In the data rows, 128 means zero.
Every row has a hidden score from 0 to 30. What is each row's score? 15 is about the middle. The score is a weighted sum of the row's numbers plus the product of two more (or one squared), each taken from its middle value.
[139 107 114 138 169 141 147 146 142 141 130  82 106 121  94 132 146 158 132 144 123  99  91 158] -> 15
[123 162  96 100 115  80  94 116  99 120 108 130 159 122 158 118 132 133 118 127 142 145 138 118] -> 5
[104 134 146 113 104 123 163 129 140 113 131 145 141 133 117 159 108 113 159  87 131 155 141 124] -> 19
[177 164  96 106 111  74 107 138 105 121 113 131 150 101 157 125 113 130  86 129 144 163 117 129] -> 16
[118 101 119 132 156 180 131 162 163 172 138  99 108 134  87 136 137 139 140 138 112  92 103 144] -> 18
[136 164 108 108 105 115  94 120 108 100 104 136 159 107 153 116 122 129 107 124 142 155 140  99] -> 14
[ 96 107 165 136  82 126 146 118 138 124 158 141 134 155 129 137 106  94 178  93 120 131 162 123] -> 7
[121 105 101 124 171 129 152 141 136 159 129  92 108 131  89 144 144 144 138 143  97 101  77 165] -> 12
[134 108 109 151 129 146 128 118  99 111 117 143 138 125 138 106 150 138 103 141 149 142 170 146] -> 20
[161 140 120 138 118 142 104 104 110  91  76 162 159 123 150  92 162 121 113 142 158 152 151 137] -> 17
[ 97 117 160 141  98 133 163 121 134 118 167 143 102 149 136 133  58 105 170  88 130 140 134 110] -> 16
[121 127 139 113 156 133 151 114 157 161 131 101 113 131 103 151 124 115 136 131 104  83 111 101] -> 8
[158 160 110 114 114  89  90 119  97 110  90 134 162 112 155 138 133 132 108 123 142 155 128 125] -> 15
[172 174 106  92 122  87 110 141 108 136 102 134 163 106 164 110 118 126  95 109 142 135 129 138] -> 11
[176 177  95  92 111  73 104 140 123 131  96 121 164 116 159 122 116 138 114 118 159 139 109 125] -> 12
[168 157 122 103 101 110  95 118 111 111  98 147 157 119 162 111 134 132  99 172 154 151 144 146] -> 12
[137 105  86 130 162 136 139 160 113 122 134 108 119 122 105 126 153 147 121 150 128 125  93 148] -> 19
[144  94 113 131 170 131 154 138 136 138 124  99 103 123  89 134 134 143 127 148 122 109  59 157] -> 17
[132 119 117 147 141 137 138 114  82 117 121 135 114 118 123 106 164 138 105 155 135 141 120 155] -> 23
[100 119 165 166 123 137 152 122 143 140 155 119  99 137 132 117 101 104 149 101  98 114 126 102] -> 11
[119 100 120 136 174 163 138 166 147 155 135  89 101 135  82 148 129 150 134 162 132  97  89 157] -> 17
[110 110 179 160 130 146 142 124 154 162 154 124 106 131 124 133 114 123 154 121 102 107 131 101] -> 16
[162 162 114  99 112  79 102 131 104 149  98 121 173 105 133 133 108 136 105 111 121 150 127 134] -> 13
[103 127 167 147  95 122 168 114 129 113 167 144 108 162 125 144  92  92 177  90 122 150 146 132] -> 13
[165 175  92  96 111  87  87 123 108 127  90 118 158 121 147 123 156 144 107 114 143 148  59 137] -> 13
[123 120 125 140 151 130 147 121 101 119 131  98 127 128 124 120 159 154 113 171 143 151 106 157] -> 14
[123 106 122 138 161 152 143 152 154 162 152  94 104 143  90 153 135 141 126 136  90  95 104 122] -> 19
[123 132 123 127 121 151 125 109 109  92 104 166 149 115 160 110 144 123 110 106 150 146 139 131] -> 14
[155 152 115 100 106 126 101 144 105 103 106 140 139 123 159 105 132 161 106 131 180 143 142 135] -> 18
[128 108 161 119 144 150 136 135 143 175 158 117  99 116 115 132 117 105 155 120  99  86 128 113] -> 14
[104 104 101 124 179 152 156 160 140 163 149  90  97 133  84 136 149 142 137 152 107 114  84 159] -> 14
[134 104 108 132 167 136 153 162 104 123 128 109 113 132  99 126 147 147  94 125 119 131 104 167] -> 20
[123 120 160 153 112 139 143 107 149 148 157 145 127 145 134 145 102 108 147 116 117 107 148  93] -> 16
[115 130 120 158 128 143 140 140 107 114 118 122 140 121 112 127 150 138 107 150 133 127 110 159] -> 19
[159 177 101 112 117  55 107 150 118 122 101 111 163 112 136 126 111 138 114 105 124 143 135 128] -> 9
[114 123 164 153 130 133 138 118 155 166 153 130 115 129 130 136 118  83 133 114 109  90 141  93] -> 9
[117 117 132 153 152 143 129 141 161 173 145 104 108 129  99 150 118 118 117 146 104  81  91 110] -> 16
[111 100 106 132 170 153 137 133 148 150 130  93  75 129  75 151 146 159 150 154 113 110  94 155] -> 21
[ 87 116 161 144 104 133 152 116 144 127 159 135 106 176 124 151  82  88 181  90 106 141 143 128] -> 9
[135 112 107 150 146 138 129 121 119 113 129 128 130 132 137 106 163 139 112 150 139 132 132 163] -> 12
[141 145 119 123 108 135 106 121 107  99  85 168 136 121 153 116 150 130 113 149 144 176 154 118] -> 27
[120 111 159 144 142 142 144 136 150 163 152 129 105 137 119 126 105 123 139 143 116  87 130  99] -> 17
[164 184 106  98 107  91  98 134 117 126 101 124 154 113 161 131 131 130 101 123 175 151 133 122] -> 13
[105 102 154 149 143 140 136 146 168 166 145 124 103 136 113 145 122 133 135 135 109  88 125 106] -> 17
[145 126 120 138 147 140 136  95  96 108 114 141 127 124 140 112 162 130 101 150 137 137 127 161] -> 15
[168 172 108  98 107  63  88 131 101 132  84 135 166 108 150 136 110 133 103 114 160 157 107 125] -> 14
[100  97 162 129 137 155 137 135 142 162 164 119  98 164 120 131 124 124 143 127  92  88 115 108] -> 24
[ 88 121 179 141  99 127 149 124 158 124 167 137 122 150 127 138  79 109 158  93 134 136 147 101] -> 20
[126 120 114 153 148 146 132 146  99 115 135 101 125 119 109 117 143 146 104 152 140 120 111 172] -> 17
[152 205 106 102 107  76 110 133 102 140 111 115 170 101 145 137 124 148 109 109 150 137 127 112] -> 29
[141 125 116 132 131 148 121 108 104  97 103 158 148 104 149 107 154 139  96 141 141 138 147 138] -> 18
[100 121 175 146 112 128 159 118 149 107 151 141 117 153 133 117 102  98 161 108 119 118 141 102] -> 12
[113 118 164 147 107 137 158 114 127 134 159 143 115 157 130 127  96 120 176 107 126 127 145  98] -> 19
[119 109 107 118 166 144 148 150 120 151 142  77 122 138  79 138 140 137 125 148 145 103  92 153] -> 16
[134 109 129 144 155 135 138 123 106 167 114 133 121 118 119 120 145 152 105 152 127 120 110 158] -> 25
[ 86 134 157 153 103 125 164 127 147 119 162 150 117 157 134 130  83  90 173  82 119 146 149 117] -> 16
[123 108 162 161 114 140 143 124 154 154 158 124 111 150 131 130 106 106 161 114  96 115 145 108] -> 14
[ 98 121 164 147 114 138 147 117 185 151 162 143 112 153 140 118  93 118 148 106 122 123 149 100] -> 18
[117 111 171 148 100 119 157 112 135 134 165 140 110 133 138 125 121 109 151 104 128 113 149  97] -> 13
[165 174 104  82 115  71 111 129  95 128  87 122 159  97 150 118 122 142 111 111 139 156 131 122] -> 10
[129 119 127 141 128 152 135 115 106 101 123 127 136 122 140 107 156 127 112 162 153 140 150 137] -> 12
[138 155 104 114 110 125 102 127 101 100 123 157 161  95 161 104 140 131 109 147 157 154 156 122] -> 19
[164 161 102 100 105  88  94 151  92 116  98 127 162 101 151 102 121 144 107 131 139 151 146 126] -> 13
[170 178 108  95 108  71 112 132 103 127 100 113 158 113 151 125 126 128 105 109 138 150 123 117] -> 9
[145 113 119 106 119 154 103 105 109  93 106 162 145 125 157 115 135 122 109 153 139 153 146 130] -> 23
[121 121 119 160 138 147 120 113 103 115 118 136 149 119 142 105 170 131  89 136 144 147 109 147] -> 16
[152 174  98  94 111  86  82 123 116 120 106 135 175 106 154 133 154 151 108 119 138 137 125 126] -> 10
[120 113  82 140 136 140 146 126 147 171 160 116  88 133 118 114 120 129 145 131  96  92 125 101] -> 22
[110 110 151 126 139 145 135 125 162 165 161 114 118 132 125 137 117 129 142 125 100  85 127  82] -> 11
[217 155 107 109 108  97  97 113 117 106 107 156 164 111 163 117 138 125 105 141 130 151 142 135] -> 20
[102 119 148 139  98 119 182 123 151 111 152 150 118 137 126 133  81 105 166  98 121 148 186 134] -> 14
[117 151 124 138 118 157 119  95 108  94 112 153 153 132 153 109 140 127 109 149 136 164 143 127] -> 20
[161 177 107  96 113  76  99 127  93 137  83 130 154 115 147 139 121 140  92 110 139 148 116 102] -> 19
[114 102 139 124 156 150 131 154 146 168 151  94 108 121  84 129 122 133 131 152 115  97 120 147] -> 14
[ 99  95 104  83 177 147 152 157 142 142 172  81 101 124  80 139 151 142 129 161 116 112 121 150] -> 7
[151 158 108 119 112 112 103 153 134 113  99 141 146 108 160 131 127 144 132 133 133 156 149 123] -> 14
[109 140 122 133 164 142 141 146 157 170 151  98 104 129  94 148 125 147 134 147 105  85 106 145] -> 19
[164 165 104  85 103  96  98 119 111 113  98 130 162 112 153 121 127 129 105 124 143 157 123 116] -> 11
[123 107 143 138 151 153 132 137 145 160 155 118  98 133 113 143 121 150 127 139  97  97 110 123] -> 23
[116 122 127 147 122 156 118 102  88  81 112 191 138 128 153 106 156 137 100 147 141 156 135 140] -> 28
[150 165 107 105 118 106  87 124 138 114  97 159 149 104 152 123 140 129 111 141 141 178 141 114] -> 17
[101 122 169 146 115 133 145 110 141 145 159 139  99 166 124 145  94  99 157 107 117 111 142 103] -> 15
[108 115 155  87  99 111 160 130 125 116 140 144 125 141 113 145  95  96 141  75 145 134 131 131] -> 10
[113 100 164 147 127 144 141 127 150 158 155 127 104 143 120 136 111 113 149 114 105  95 128  86] -> 19
[155 164  93 100 106  65  89 118 117 127  92 156 165 101 154 115 119 135 109 126 144 129 128 124] -> 12
[146 148 104 110 115 127  96  81 118  97 103 155 159 123 157 122 147 125 111 144 152 157 145 121] -> 11
[ 87 114 178 145 107 124 146  99 140 140 152 135 125 141 132 148  98  97 215  83 113 128 150 109] -> 3
[128 142 122 135 117 137 109  97 111  90 112 178 140 109 163 109 141 125  83 161 154 140 179 131] -> 15
[170 168 103  98 109  91  99 139  92 134  87 119 179 112 144 114 115 132 108 124 143 152  87 126] -> 17
[128 149 119 116 105 138  68 117 117  98 115 158 158 122 162 114 142 125 104 146 162 148 147 119] -> 13
[167 171 104  98 104 104  98 116 111 106  83 151 160  94 157 115 147 146 114 106 149 164 148 116] -> 18
[ 97 123 150 120 105 117 154 136 129 123 151 170 121 146 127 149  92  93 154  95 125 158 146 139] -> 15
[100 122 170 154  91 125 161 114 146 119 154 141 114 146 127 136  75  89 183  98 115 147 140 115] -> 13
[170 165  81  98 103  76  85 110  96 127  99 120 160 114 146 136 125 121 108 143 130 148 131 127] -> 18
[127 104 135 142 136 146 133 118  98  90 128 145 140 125 146 100 162 136 101 149 168 123 144 151] -> 12
[139 117 135 131 110 153 123 102 106  97 107 172 140 136 147 116 152 113 103 136 160 138 143 140] -> 22
[128 118 112 130 155 142 146 134 133 119 125 120 120 134 108 121 158 149 114 147 141 117 110 169] -> 16
[146 133 118 121 110 140  96 109 135  99 105 164 155 112 163 119 157  95 110 162 153 154 175 126] -> 10
[133 142 113 139 107 139 100 128 104 107  97 172 158 121 148 112 146 118 116 149 152 159 148 128] -> 21
[142 114 129 143 152 146 145 128 108 106 119 124 130 126 125 100 172 153 103 149 140 137 120 161] -> 20
[131 117 123  97 154 163 133 152 145 163 155 109 107 116 100 143 134 144 129 143  98  89 101 123] -> 20
[127 103 143 132 150 152 129 145 156 159 147 107 102 133 110 130 126 134 142 129 104  96 139 107] -> 16
[165 176 111  95 108  91  91 119 120 115 104 129 152 111 162 112 128 107 105 181 138 145 136 125] -> 4
[ 84 125 145 127 102 111 158 128 152 106 169 155 118 139 121 130  92  89 160  80 122 156 168 132] -> 12
[135 144 126 116 109 147 108 105 133  94 112 155 146 117 149 117 152 144  98 144 152 150 160 127] -> 18
[160 160  98  86 115  87  83 135 103 125  91 116 163 104 151 126 121 144 108 129 127 154 129 124] -> 12
[144 128 122 144 134 122 127 109 113  99 114 143 133 128 136  94 159 133 100 145 145 145 143 142] -> 16
[113 123 167 173 114 127 146 119 159 140 148 138 109 133 133 132  90  90 152 114 121 114 149 104] -> 12
[146 142 120 130 117 144 115 114 115  92 106 163 147 118 157 114 161 131 122 139 146 146 127 127] -> 19
[121 104 127 123 168 141 137 168 149 160 143  97 100 143  93 144 126 149 138 143 110 103  93 131] -> 17
[141 159 113 103 108 118  95 109 126 109 110 143 160 109 154 119 141 129 117 122 143 158 150 124] -> 11
[ 99 124 158 157 135 163 138 117 152 148 142 112 112 133 117 157 114 115 148 110 100  97 138 100] -> 11
[110 121 166 153 122 162 130 109 148 157 158 119  99 145 122 131 144 116 151 122  99  88 122  95] -> 17
[134 109 105 136 161 138 152 150 117 120 125  98 117 132  92 144 151 151 115 149 117 110  94 172] -> 16
[115 108  98 123 122 156 130 161 118 125 122 102 130 135  93 132 148 152 116 137 133 132  85 181] -> 18
[163 170  99  77 114  70  92 132 102 127  93 118 154 105 149 129 124 131 109 107 129 151 129 115] -> 11
[126 102 113 113 169 156 143 155 139 153 149  80 102 123  80 147 139 143 143 158 123 104  87 172] -> 13
[142 115 119 125 138 150 136 109 113  99 110 150 134 139 138 110 164 134 109 145 158 135 130 147] -> 16
[152 154 108  91 111  92  90 127 118 121  89 133 158 108 153 126 135 162 111 137 153 142 145 125] -> 12
[141 173 104 106 105  93  86 134 112 110 104 150 160 106 160 117 145 136 116 121 135 143 119 116] -> 13
[ 97 106 172 141 108 130 145 111 142 109 153 113 107 152 138 131  97 101 158  93 123 142 144 128] -> 1
[118  90 109 127 166 143 155 144 148 136 135  85 102 132  94 135 146 145 132 147 120 115  88 142] -> 10
[ 98 133 165 139 114 130 153 135 141 144 155 171 115 143 128 149 111  98 160 100 117 121 155  95] -> 19
[102 117 153 131 144 153 137 131 159 159 150 122 107 142 110 144 101 134 141 124 104  83 125  99] -> 15
[152 154 104  86 117  82 108 134 105 132 115 116 152 113 140 139 123 139 110 104 133 140 125 120] -> 11
[124 113 106 122 166 146 147 118 125 124 121  97 123 131  90 134 146 154 108 114 123 118  94 165] -> 16
[172 195 101  87 113  86 111 134 113 132 104 130 157 102 174 112 126 151 108 116 131 136 136 132] -> 13
[149 153 112  94 107  95  84 129 111 108 103 141 159 112 157 104 133 128 115 125 142 153 140 114] -> 10
[128 102 102 114 155 137 143 145 125 130 127  96 124 131  92 147 160 135 125 142 137 114 114 160] -> 10
[ 79 116 167 134 126 129 149 107 141 159 182 126 115 152 137 138 114 109 162  91 111 104 156 104] -> 3
[145 106  94 140 163 130 143 134 127 122 115  93 142 124  98 133 146  97 115 149 125 120 100 142] -> 8
[110  97 132 101 171 147 137 154 149 161 149 107 106 138  96 151 123 168 134 162  99 105 123 129] -> 17
[139 154 109 125 111 134  98 106 104 102 105 145 152 147 156 113 141 119  97 139 150 156 147 136] -> 13
[ 89  96 153 152  94 145 155 116 149 129 143 144 113 141 122 118 119 101 188  99 112 142 135 112] -> 13
[123  94 111 145 171 156 140 154 152 149 128  97  84 124  89 138 134 149 134 150 109 102  84 144] -> 20
[159 170  96  89 111  61  98 160 114 124  95 121 171 103 149 145 119 140 108 120 127 124 135 111] -> 8
[166 164 107  93 111  84 105 131 113 137 102 105 161  89 152 141 128 151  89  94 138 133 121 122] -> 9
[108  92 148 133 139 136 149 117 153 159 165 116 103 160 115 138 124 154 145 105 119  80 132 107] -> 16
[139 120 120 162 143 152 129 122 103  96 119 146 140 128 132 105 167 142  89 151 135 115 126 176] -> 18
[113 112 126 130 164 156 144 155 155 154 152  99 107 135 104 141 133 149 124 152 106  99  88 129] -> 17
[124 136 130 142 119 132 115 111  97  90 128 165 145 116 163 105 151 122 103 150 128 152 146 139] -> 14
[115 115 128 133 157 144 135 156 154 153 126 113 108 128  94 122 135 142 146 158 103  97 109 128] -> 16
[147 165 110  77 121 111  87 140 104 107 102 134 167 104 155 109 129 143 109  78 143 144 132 116] -> 13
[132 126 134 140 111 139 117 118 101  93 120 154 146 119 148 105 173 126 102 151 151 137 148 142] -> 16
[107 109 167 139 140 138 138 111 149 150 155 111  97 134 126 142 108 120 148 108  85  97 113  90] -> 13
[117 118 142 113 155 150 133 138 168 173 143 110 116 115 105 139 140 136 137 144  96  89  92 127] -> 14
[133 133 119 117 112 137 109  99 117  91 100 164 157 115 158 104 152 120 117 146 147 145 139 111] -> 12
[106 125 160 151 108 126 138 118 149 147 145 133 105 157 142 139  86 105 156 104  99 123 147  95] -> 15
[161 163  95  77 117  75 103 132 103 135  98 124 152 110 154 100 123 137  95 119 147 153 142 115] -> 9
[ 99 110 162 154 110 127 145 131 136 131 158 135 116 151 131 144  96  94 167  92 109 108 146  95] -> 13
[150 158 110  89 110 117  83 121 107 108 100 132 155 116 161 113 116 130 107 123 129 145 133 113] -> 11
[111 116 161 146 105 146 161 112 163 131 152 146 117 147 122 143 104  90 182 100 122 146 159 104] -> 17
[100 116 155 142  96 122 157 201 132 118 153 152 115 166 125 136  91  99 161  90 107 158 145 125] -> 21
[ 92 120 160 137  96 126 146 129 135 118 150 134 103 143 126 139 102 107 169  84 124 131 145 118] -> 11
[109 123 175 131  93 120 150 138 143  93 145 140 126 137 125 138  91 103 138  80 123 151 134 137] -> 15
[114  88 104 122 176 150 154 160 146 161 146  83  89 132  88 139 137 157 150 146 104 104  87 154] -> 14
[ 96 125 149 148 111 117 152 115 146 138 146 141 114 143 139 138 104 102 148  93 112 108 154  89] -> 9
[118  98 112 153 153 133 139 139 118 123 132 113 112 142 105 129 173 148 114 126 130 124 108 158] -> 22
[158 168 108  91 118  68 108 140 100 135 100 116 171 100 141 148 117 138  95  95 132 140 133 128] -> 9
[115 121 121 131 163 159 137 138 168 176 143 106 115 139  97 133 135 128 152 140 113 106  98 123] -> 21
